[ -1  -4 -22  31  31 -19   6  18  13   5  -3   2  14   3  18  69 -37 -23
  46  -1  -4 -21 -17  -5 -19 -36 -84 -27 -37  29 -28  13  92  18  41 -16
 -25  95 -15 -49  27 -41  11 -18 -71] -> Q553
[ 43 -28   1  34 -31  -2  -8 -35  12 -12   6 -30 -25  21 -28   1  -4  -2
   0  33  47  12  -3   5  19  25  33  19  23  20   8  11 -21 -26   8  24
  10 -15 -13 -21   6   0  -1  16  -6] -> Q200
[ -3 -14  14   5  27  -9   7  28  30  26   7   3   6  -1   8  68  -4 -27
  18  17  17  18 -48  11  16 -26 -69 -13 -12  26 -15   9  69   8  28   3
 -17  76 -33 -60  31 -48   2 -22 -21] -> Q937
[ 25  -8 -27  43 -10 -15  -3 -14   5 -20  -3 -23 -12  11   2  23 -33  -3
  27  -8   7 -24  18  -9 -24 -21 -33  -1 -20  31 -19  11  44  -8  31  -7
 -24  48  -9 -32  13  -9   6   0 -56] -> Q490
[ 41 -28 -27  48  25 -24 -10 -33   0 -10   3  -8   0  37 -25  52 -37 -21
  56   8  38 -36 -11  19   1  28  -4 -27   0  18  -8  21  22  -1  29  10
  30  24   5  -2   7 -28  16  33 -69] -> Q515
[ 48 -17 -38  63 -33 -15  -2 -35   2 -39 -11 -40 -23  20  -7   9 -42   3
  30  21  18 -24  38  -8 -29 -13   3  10 -18  40 -19  16  32 -15  34  -1
 -23  38  -8 -31  12   6   4  16 -71] -> Q251
[ 21 -20  -2  27   8 -11  -4  -8  14   3   5 -10  -1  18 -11  43 -19 -17
  24  19  30  -3 -21  13  10   3 -17   9   0  21  -4  14  27  -2  24   9
   4  33 -15 -29  -2 -26   2   4 -32] -> Q98
[ 49 -29 -10  62 -45  -9  -1 -17  34 -18   7 -52 -33  10  -4  37 -30 -10
  13  52  44  20   1  -2  -3 -33 -39  24  -9  62 -19  22  60 -28  19   1
 -46  74 -45 -90  37 -17  -1 -19 -46] -> Q287
[ 37 -32   9  30 -18  -4  -6 -18  24   1  10 -25 -20  22 -22  33  -9 -14
   8  40  51  18 -26  20  27  10   1  12  18  30  63  14  11 -20  17  24
   2  19 -26 -45  20 -22   2   3 -12] -> Q481
[-21  14 -10   2  11  -4  10  27   3   2  -5   3  11 -16  29  16 -12 -30
   9 -12 -31  -7   8 -21 -39 -44 -64  -9 -34  11 -19  -3  57  14  18 -22
 -37  57  -6 -24  12  -8   1 -26 -26] -> Q64
[ 62 -25 -29  57 -45  -9  -9 -56  -3 -38   0 -43 -31  30 -29 -13 -26   6
  17  26  37 -17  36   4  -8  22  40  19  12  28   1  14 -20 -26  16  16
   2 -15   3  -6  -1  23   3  34 -41] -> Q109
which: [ -3 -14  14   5  27  -9   7  28  30  26   7   3   6  -1   8  68  -4 -27
  18  17  17  18 -48  11  16 -26 -69 -13 -12  26 -15   9  69   8  28   3
 -17  76 -33 -60  31 -48   2 -22 -21]  Q937
which: [ 62 -25 -29  57 -45  -9  -9 -56  -3 -38   0 -43 -31  30 -29 -13 -26   6
  17  26  37 -17  36   4  -8  22  40  19  12  28   1  14 -20 -26  16  16
   2 -15   3  -6  -1  23   3  34 -41]  Q109
which: [ 21 -20  -2  27   8 -11  -4  -8  14   3   5 -10  -1  18 -11  43 -19 -17
  24  19  30  -3 -21  13  10   3 -17   9   0  21  -4  14  27  -2  24   9
   4  33 -15 -29  -2 -26   2   4 -32]  Q98
which: [ 48 -17 -38  63 -33 -15  -2 -35   2 -39 -11 -40 -23  20  -7   9 -42   3
  30  21  18 -24  38  -8 -29 -13   3  10 -18  40 -19  16  32 -15  34  -1
 -23  38  -8 -31  12   6   4  16 -71]  Q251

[ -4  10  -4  -4 -14  14   4  24]  Q490
[ 15  -4 -11 -14  15 -50 -23 -50]  Q553
[ -4  10  -2  -9 -14   4  -3 -37]  Q515
[ 15  -4 -11 -14   7 -22 -23   4]  Q109
[ 18  -6   0  -7 -14 -14   5  -6]  Q937
all Q490: [14]  6
all Q937: [-6]  2 8
all Q490: [-4]  1 3 4
all Q553: [15]  1 5

[-57 -46  54  57] = Q287
[ 85  14 -69 -80] = Q64
[-8 13 -9 -8] = Q481
after: [-69]  [-80]
after: [-9]  [-8]
all Q481: [13]  2

